(in the rows, 128 means zero)
The rows below fall into families. The same turns and mirrors carry the whole set onto itself and the rows of a family onto each other. For each named row, which other rows are in its family? Write them in the order they are listed.
These 15 rows form 5 families of 3 rows each.
E: [124  89  99 153 153 140 128 141 152 142 134 103 127 104 108 139 135 114
 126 118 161 142]
H: [127 104  80 138 126 150 115 140 149 144 130  87 113 110 124 134 139 115
 131 129 163 120]
L: [133 126 116 127 154 162 151  92 107 112 114 131 134 151 104 122 140 133
 116 134 146 162]
D: [139 118  91 134 156 185 151  91 120 132 116 109 119 153 116 122 132 139
 122 138 145 144]
P: [146 138 113 142 164 169 151  95 112 113 118 129 135 150 107 117 120 118
 109 145 136 135]
N: [ 98 116  96  97 125 161 126 127  91 116 113 112 109 126 121 134  99 123
 109 157 160 108]
K: [ 91 130 111 103 135 137 135 146  96 115 127 121 128 100 121 139  91 122
 115 143 152 110]
T: [128 110 108 143 128 138 114 133 147 154 126 103 128 106 116 127 145 110
 134 108 165 149]
C: [ 94 135 115 114 131 146 113 149 100 125 114 124  96 120 113 124  86 114
 109 141 166 120]
W: [108 133 118 100 120 132 115 143  84 118 114 122 122 123 118 134 108 113
 105 138 168 117]
G: [129 140 116 147 154 160 165  91 108 125 117 122 130 149 123 108 114 135
 109 128 137 146]
R: [130 134  95 152 141 139 126 141 158 141 139 101 128  98 122 127 135 117
 141 115 146 131]
Y: [124 144 109 132 170 169 163 103 112 123 124 127 123 142 113 121 114 149
 124 129 135 157]
J: [ 77 125 115 116 120 131 133 139 101 112 119 121 110 109 123 122  92 119
 107 143 160 122]
B: [127 110  96 163 137 121 137 140 153 134 138  97 128 108 124 127 141 120
 123 114 155 134]

Same family as W: L, T
Same family as E: P, C
Same family as D: H, N

The rows below fall into families. The same turns and mirrors carry the whole set onto itself and the rows of a family onto each other. For each named row, which other rows are in its family? Write them in the order they are listed.
These 32 rows form 4 families of 8 rows each.
suso: [112 138 146 102 117 139 131 118 123 162 115 158 129 139 127 116 101 132
 148 110 109 144 133 116]
dadid: [108 125 136 124 134  98 107 109 124 134 136 107 127 108 129  90 116  77
 118  90 140 173 113 133]
zozi: [112 153 144 111 103 122 162 118 128 161 118 150 132  91 118 139 110 150
 130 107  94 149 140 100]
Lop: [ 98 142 125 135 122  92 122 121 113 142 143 102 132  75 125 105 118  86
  94  73 126 162 107 123]
fak: [123 124 144 113 117 139 156 118 140 155 116 154 129 124 120 113  96 128
 140 122 112 157 144  97]
kup: [113 105 153 106 131  89 116 108 128 147 148 118 143  87 117 101 109 104
 148  91 134 179 116 137]
lozur: [114 124 130 126 121  82 134 122 126 123 152 123 144  50 115 107 105 110
 139  68 118 167 117 119]
tevup: [102 123 142 117 118  83 131 121 115 153 155 112 147  53 112 117 110 113
 123  74 119 167 110 128]
rud: [104 130 144 113 140  98 103 100 113 120 147 117 123 102 143  92 118  80
 129  88 126 166 110 129]
moveg: [120 129 152 115 111 137 136 124 128 155 120 150 126 134 122 131 111 129
 156 121 125 152 138 113]
Num: [110 110 140 101 124  85 113 104 126 123 139 123 150  83 131  87 109 109
 153  90 135 171 123 126]
Ganes: [106 173 127 129 104 129 156 120 124 152 109 139 119 103 129 130 117 127
  99 103  96 142 138  95]
beron: [ 96 144 116 128 112  85 121 116 110 121 138 110 143  66 137  94 116  97
 104  71 125 155 114 114]
gor: [ 94 148 133 125 129  95 116 111 104 126 153 111 126  75 140 104 121  85
 105  74 114 156 104 120]
vogaz: [112 139 147 121  98 128 154 135 117 166 131 148 136  95 113 149 110 145
 142 105 110 143 133 106]
Teto: [115 160 134 122 116 135 140 109 134 142 101 141 112 138 135 114 118 114
 117 118 110 151 142 102]
sozek: [110 142 116 142 122  88 128 122 122 114 144 113 132  65 125  98 112  89
 114  67 121 162 115 114]
mebu: [117 143 129 129 116 144 151 120 134 147 108 144 117 134 128 107 103 108
 112 118 114 150 140  91]
vefo: [121 139 151 104 115 129 146 107 139 152 110 152 125 124 124 123 110 138
 147 122 108 158 145 108]
Vot: [115 134 138 119 105 133 170 127 129 163 124 152 136  93 113 129  95 140
 127 109 101 149 140  90]
lozi: [112 153 133 136 110 143 132 126 121 146 110 137 113 143 133 124 119 106
 121 114 127 143 133 105]
vul: [109 153 123 135 105 138 165 130 125 155 116 142 124 105 123 122 102 121
  98 105 102 142 136  85]
Dus: [103 164 128 142  96 135 150 138 110 157 122 136 122 104 124 142 117 122
 106  98 111 133 128  99]
ruf: [ 98 132 147 111 125  86 125 112 104 136 163 121 140  53 129 116 114 109
 128  73 107 160 106 123]
Zuvor: [105 159 129 121 116 144 129 121 116 155 110 147 118 145 135 112 108 114
 116 103 109 136 129 109]
Zot: [122 112 138 118 131  87 121 112 136 116 146 127 139  79 119  93 106 102
 156  82 130 176 122 126]
pogen: [105 130 124 120 125  92 106 105 122 113 130 112 137  99 142  78 116  86
 122  88 139 165 119 121]
fab: [107 115 158  99 136  91 113 102 115 131 158 127 137  80 132 103 112 105
 152  87 119 171 112 133]
rasav: [101 124 132 110 111  78 128 115 115 132 148 120 156  50 125 103 109 121
 134  75 122 161 117 118]
nalu: [117 129 124 134 133  94 115 112 132 107 136 116 126  95 129  84 112  80
 131  80 133 170 120 121]
Dak: [ 97 167 127 123 104 136 145 132 107 165 120 147 127 111 127 128 106 131
 107  90  95 129 126 103]
sove: [106 145 144 106 106 131 146 127 114 172 127 158 139 105 119 132 100 149
 139  97  97 138 130 110]

Same family as lozur: fak, sozek, mebu, Vot, vul, Zot, nalu
Same family as fab: suso, rud, gor, ruf, Zuvor, Dak, sove
Same family as Lop: dadid, kup, tevup, moveg, vogaz, lozi, Dus

The rows below fall into families. The same turns and mirrors carry the whole set onto itself and the rows of a family onto each other. For each named row, which other rows are in its family? Write them in the order they are listed.
These 32 rows form 4 families of 8 rows each.
zag: [104 110 132  89 109 121 111 125 122]
natu: [125 122 132 108 131 163 126 147 158]
ziped: [113 120 134 157 137 138 143 144 145]
laru: [121 107  95 102 131 123 133 135 138]
sonir: [114 110 139  87 112 122 104 123 127]
mebas: [119 116 169 139 129 138 121 136 114]
lubog: [119 105 138 116 126 171 123 108 125]
puv: [145 136 125 127 135 100 125 138 136]
pifip: [124 114 131 137 106 108 109 107 118]
pugam: [124 130 133 110 136 160 136 135 160]
tefaf: [146 133 125 128 127  99 123 136 141]
mag: [105 113 130  87 116 122 108 126 124]
samol: [117 113  98 102 134 123 140 120 137]
Fipo: [121 115 132 158 125 138 144 142 148]
Gub: [125 108 164 143 131 142 115 138 116]
vatup: [120 127 133 113 131 160 135 140 163]
besu: [121  98 137 115 125 169 123 112 122]
Rela: [150 130 122 125 124 102 127 135 140]
kavo: [125 112 168 139 128 143 118 136 115]
diz: [121 124 126 158 136 141 147 137 141]
vepo: [126 112  95 102 136 121 136 131 135]
Bab: [118 123 135 134 105 104 118 106 119]
Dore: [118 117 134 158 132 137 146 143 142]
bisil: [126 117 166 141 120 141 111 141 123]
mun: [109 107 135 121 128 167 125 109 117]
somus: [119 108 140 118 132 169 118 107 123]
lod: [119 116 132 137 116 104 122 104 113]
givum: [143 126 128 123 125 100 124 145 146]
mukov: [102 120 133  88 117 124 108 120 125]
kosot: [119 124 130 115 131 162 128 137 165]
funit: [116 117 133 135 107 105 112 107 117]
Tufiz: [124 113 100  97 135 122 140 131 132]

Same family as Tufiz: zag, ziped, Gub, Rela, Bab, somus, kosot
Same family as samol: natu, sonir, diz, bisil, mun, lod, givum
Same family as pugam: laru, mebas, puv, pifip, Fipo, besu, mukov

